In the rows, 128 means zero.
Named moves come first, each a turn or a mirror and shown by rows before and after it. Which of them, in which order, take the first row of each pair that follows to the second? Write the first one first, as in the answered first pair.
move E:
[114 156 151 156 139 153 170 146  64] -> [154 144 138 127 116 168 142 164  53]
[131 112 110 119 124 140 118 131 117] -> [105 122 119 143 137 130 131 121 128]
[146 115 137 133 133 114 150  91 116] -> [161 112 127 118 126 121 139  99 115]
[141 108 161 122 134 131 156 130 130] -> [147 103 154 116 133 134 154 131 131]
move L:
[ 74 145 145  92 125 104 146 121 111] -> [125 151 137  91 100 100 124 100  84]
[140 138 101 102 105 109 105  92  96] -> [151 147  97 143 116 133  96 129  85]
[144 143 125 160 143 104 141 126 137] -> [126 138 125 157 144  99 145 123 145]
move D:
[165 124 112 142 137 154  99 151 108] -> [121 135 124  86 137 142 121 167 104]
[104 118 162 124 147 134 163 149 130] -> [134 114 146 165 153 140 144 134 136]
[124 147 134  88 113 140  82 171  83] -> [157 142 112 142 113 156  67 159  95]
[145 122 105 146 136 123 107  97 139] -> [106 137 125  90 129 112 126 107 128]
move C:
[138 121 123 133 129 129 125  97 140] -> [123 125 132 116 133 122 140 105 140]
[130 120 162 136 143 129 167 124 166] -> [149 119 142 169 141 143 135 124 172]
[124 141 109 110 139 183 104 157 129] -> [160 145 112 101 114 156 100 116 100]
Now pairs of rows:
Each pair is 2 to 3 moves apart.
[ 77 145  96  92 112  64 120  40 143] -> [162 126  66  81  84  98  82  51 142] | E then D
[ 98 112 162  98 142 127 172 140 148] -> [182  94 149 103 119 138 145 127 142] | E then D then C
[157 116 122 130 131 182 122 190 130] -> [154 129 116  75 100 156 108 180 101] | D then C then D
[142 122 138 167 144 114 139 109 141] -> [155 116 132 114 117 132 120 160 119] | D then E then L
[147 135 133 192 141 128 120 112 113] -> [118 143 112 145 129 163  86 176 122] | D then C then E
[ 70 150 101 103 132 171  93 196 127] -> [ 76 151 103 199 160 169  97 159 152] | D then E
[ 96 156 131  71 104 119 139 144  99] -> [131 147 109 179 138 167 118 162 117] | L then D then L
[ 48  93 160  97 146 131 164 159 146] -> [161  72 114 191 139 169 118 135 162] | D then E
[111 116 158 174 128 149 148 106 153] -> [107 124 134 175 119 165 114 117 156] | D then C
[143 106  99 147 140 167 103 183 178] -> [ 71 119 127 116 150 144 142 188 177] | D then E
[ 88 185 101 148 156 126 135 127 101] -> [ 74 165  91 100 142 149 121 153 140] | E then L then L
[146 129  99 168 130 135 101 111 146] -> [150 114 131  83 117 135 133 163 132] | C then C then E
[189 115 106 119 115 119  92 115 124] -> [113 128 117 193 163 128 122 133 137] | L then E
[172 102  69 124 119 143  80 130 192] -> [ 93 112  91  82 131 133 112 148 212] | L then L then D
[119 131 111 149 145 108 140  58 123] -> [174 119 101 141 121 128 109  78 101] | L then E
[ 56 174 103 133 109  82  97 147 100] -> [153 160 100 121  86  72  87 104  78] | D then C then E
[ 99 143 118 127 130 143 126 167 103] -> [129 137  89 162 130 136  97 117 122] | D then L then C
[139 124 108 149 126 134 111 178 115] -> [163 119 104 148 105 111 108 113 130] | L then D then C
[ 84 149 135  74 116 115 143 110 167] -> [107 155 143 101 106  88 150  73 132] | L then E
[ 91 162 116 138 125 132 128 160  87] -> [155 144  92 142 109 146 103 145 106] | L then E then D
[ 96 151 102 128 145 149 124 140 115] -> [132 146 115 123 129 113 140  82 115] | L then D then C
[ 74 161 107 108 126 130  92 165 128] -> [106 142  88 169 140 136  83 127 156] | L then D then L
[150 139 116  57  78  93 113  85 111] -> [135 135 157  63  95 103 161 143  71] | L then C
[152 118  98 134 113 129  99  90 157] -> [ 83 122 135 133 140 121 149 102 168] | E then C then C
[147 125  92 114  95  88  97 112  87] -> [154 106 147 130 116  76 160 104  95] | C then D then C
